0: [ 89 149 125 155  74  24  88  97 125  33 175  81 194 168  63 217]
1: [ 76   0 225 124 118 122  46 135 142  98  46  89 100 142  51 156]
2: [ 97 181  93 125  98 101 147 113 141  98 132 161 169 132 149 149]
3: [247 184 154 155 161 157 127 109 115 115  48 157  85 139  76 177]
4: [121 116 126 143 115 111 106 156 203 146 188 107 191 116 104 183]
5: [142  95 120 152 109 180  93  65  96 144 116 138 128 122  72 123]
6: [135  83 127 150 167 140  78 149  99 154 159  88 100  85 173 124]
7: [185 137 111 158 158 108 168 101  80 165 158 217 151  63 180 106]
8: [127 137  33  93 125 159 115 144 175 127 199 121 178 157 121 163]
9: [178 151 138 118 169 144 109 120 105  81  87 145  68 152 110 151]
10: [114 151  86  97 140 128 169 140 106 105 131 131  75 141 148 110]
11: [159 142 136 149 155 169  61  90 136 101  19 105  92 217 104 134]
12: [114 165  80  85 142 129 171 145  96 120 153 125 106 126 150 116]
13: [182 163 141 187  96  95 137 106  93 133 141 202 198  86 108 135]
14: [166 159 134 190  97 173  88  23 108 131  72 104 144 114 104 157]
15: [152 126 120 134 157  89 134 156 158 116 216 122 163 102 156 147]
16: [ 66 100 184 120  65 104 103 107  27  55  64 147  42 142  78  65]
17: [121 143 170 153 145  57 132 132 108 112 123 114 119 126 113 122]
18: [181 150  74  70 138 154  95 209 180 225 198 122 194 127 154 139]
19: [144 158 137 139 139 164  92 151  96 147 193  59 109 109 193 149]
20: [ 77  91 160  84 124 112  77 107  37 134  85 119 149 209  65  42]
21: [  0  59 161 150  42  43  66  97  73  88 111 121 152 130 111 120]
22: [  0  41 152   8  58 151 163 130   7 100  49 173  39 191 124   0]
23: [128 163  55 101 207 121 177 115  77  99 111 164  79 151 157  59]
24: [122 151 100 101 146 138 176 134 100 107 124 117  83 142 142 110]
25: [111 109  33 112 103 201 121 173 153 156 141 132 109 133 162 136]
26: [131 119 129 110 157 113 162 119 117 112 127 173 136 136 141  76]
27: [135 169 118 127  85 153  74  94 139 159 116 122 178 142 125 178]
28: [119 186 255 122  87 117 113  97  26 159  98  45  59 114 147  96]
29: [146 136 128 156 112  90 122 137 197 142 184 105 199 119 106 170]
30: [ 52  77 112  97 113 129  45 152 117 173 114 110 166 145 132 125]
31: [122  25  49 192 232 126  82 176 242 151 135 106 120 109 113 177]
32: [  0  42 148  24  52 139 162 116   0 126  46 162  20 185 140   0]
33: [ 86 135 125 149 151 134 113 137 130 118  66 128  66 120 139 153]
34: [137 121 137 172 121  95 174 117 150  95 144 168 152  94 129 114]
35: [134 182 209 101 104 101 139 125  80 121 143  52 134 144 135 113]
36: [162 147  24 102 168 153 176 160 184 181 170 197 156 137 126 119]
37: [ 69  85  88 108  50 128 140 139 110 134 169 147 153 112 110 127]
38: [228 188 153 143 177 174 157 134 159 129  49 127  55 125 137 168]
39: [153 200 255 114 106  66 169 132  96 103 133  73  95 103 133 133]
40: [ 90  95  87  90  49 190 147 155 173 133 177  87 120 133 117 135]
41: [155 118 124 155 157 113 104 150 161 156 166 119 187  99 128 144]
42: [102 107 117 180 107 143 101  77  94  92 153 114 145  79 126 185]
43: [148 177 203 116 108 103 143 130  80 127 162  69 140 131 133 102]
44: [153  27 186 144 156 161  87 202 117 193 104 136  47  91 143  88]
45: [107 169  73 102 136 139 101  99  96 130 154  78 131 171 133 139]

[118  97 168 152  85 140  93  89  55 134  80 153 150 112  92 119] -> 5 42
[ 66 115  92 124 164 143  54 188 141 138 120  28  85 148 185 154] -> 6 19
[124 115  76 106 127 168 156  95 135 131 127 197 110 132 131 103] -> 26 10
[145 123 167 123 124 127 182 138 181 156 120 133 141 104 136 104] -> 34 26
[144 129 128 105 166 114 175 114 125 119 128 176 137 126 138  98] -> 26 34
[112 139  96  92 116 124 138 100  55  98  71 177 116 153 106  71] -> 26 24
[164  80  88 114 157 188 112 186 234 218 157 139 136 121 140 140] -> 18 25
[113 102 134 116 102 133  63 172 176 143 187   2 159 142 124 195] -> 4 29
[ 64 120 110  87 213  55 189 107  76  41 104 129  66 208 144  71] -> 23 10
[103 132 157 144 108  39  73 136 122 112  94 101 174 170  74 135] -> 17 0
[  0  83 135 139 148  73  51  91 106  70  86  49 130 173 110 106] -> 21 30
[175 150 133 116 105 132 213 154 171 152 202 153 164  67 155 131] -> 15 34
[ 84 106  89 102  51 184 134 139 152 134 174 114 108 138 122 133] -> 40 37
[161 115 107 139 206 160  93 135 201 157 132 106 138 134 127 154] -> 41 4
[209 176 136 134 119 177 171  64 103 160 119 197 103  91 124  97] -> 7 26
[145 104  69 115 136 192 122 137 130 154 148 126 117 122 145 115] -> 25 12
[ 63 147  85 155  44 137  46  58  55 113 152  56 175 131  90 162] -> 42 45
[186 129  56 119 161 212  83 146 137 214 176 163 166 125 165 130] -> 18 36
[183 217 168 199  77  86  78 110 146  53 150  64 164 128  79 246] -> 0 29
[ 99 101 148  93 137 127  97 159 149 144  48 138 105 160 102 133] -> 33 30
[  0  61 145 129 147  73  56 113 108  85  71  50 113 170 105 132] -> 21 1
[152 122 125 181 188 138 160 160 156 147 169  99  82  36 212 164] -> 6 19
[162 128 125 174 181 140 148 144 169 134 161  84  83  54 206 132] -> 6 19
[144 106  75 113 147 194 134 125 142 158 129 141 116 110 137 114] -> 25 24
[ 96  91 179 128 124  95 122 114 138  88  85  87  92 146  93 116] -> 17 33
[127 132 125 159 121  93 153 142  71 128 160 151  96  96 169  77] -> 26 10
[169 160 175 201 121  96 147  93 190  62  97 117 138  98 105 160] -> 34 17
[  5  82 142 145 149  65  50 123 107  90  79  68 117 173 115 119] -> 21 30
[175 147 151 125  62 178 178  66 136 105 167 145 137 114 120 145] -> 34 5
[161 121  87 123 190 170 111 149 177 155 129 101 135 136 137 164] -> 41 8
[178 123 206 188 185 176 103  84 106 117  58 109  60 106 122 116] -> 9 38
[150  77 157 137 187 140 151 148 203 106 150  65 116 120 103 150] -> 41 15
[146 131 166 119 102 127 177 161 105 119  93 167  99 111 148  86] -> 26 24
[164 180  83 132 147 100 180 122 125  85 177 165 164 128 131 168] -> 2 15
[166 126  87 119 196 178 118 138 177 165 138  93 132 134 130 149] -> 41 8
[148 136 129 109 143 138 187 130  79 159 107 208  96  99 153  69] -> 26 7
[114 140 112  92 105 109 121 159 120 115 161 114 131 142 102 138] -> 12 45
[188 172 161 150 143  98 104 100 106  81  98 108 135 172  85 168] -> 9 17
[198 126 190 175 187 174 109  87 107 129  77 125  72 101 122 100] -> 9 38
[189 139 163 149 180 119 209 132 175 101  69 172  63  98 133 105] -> 38 26
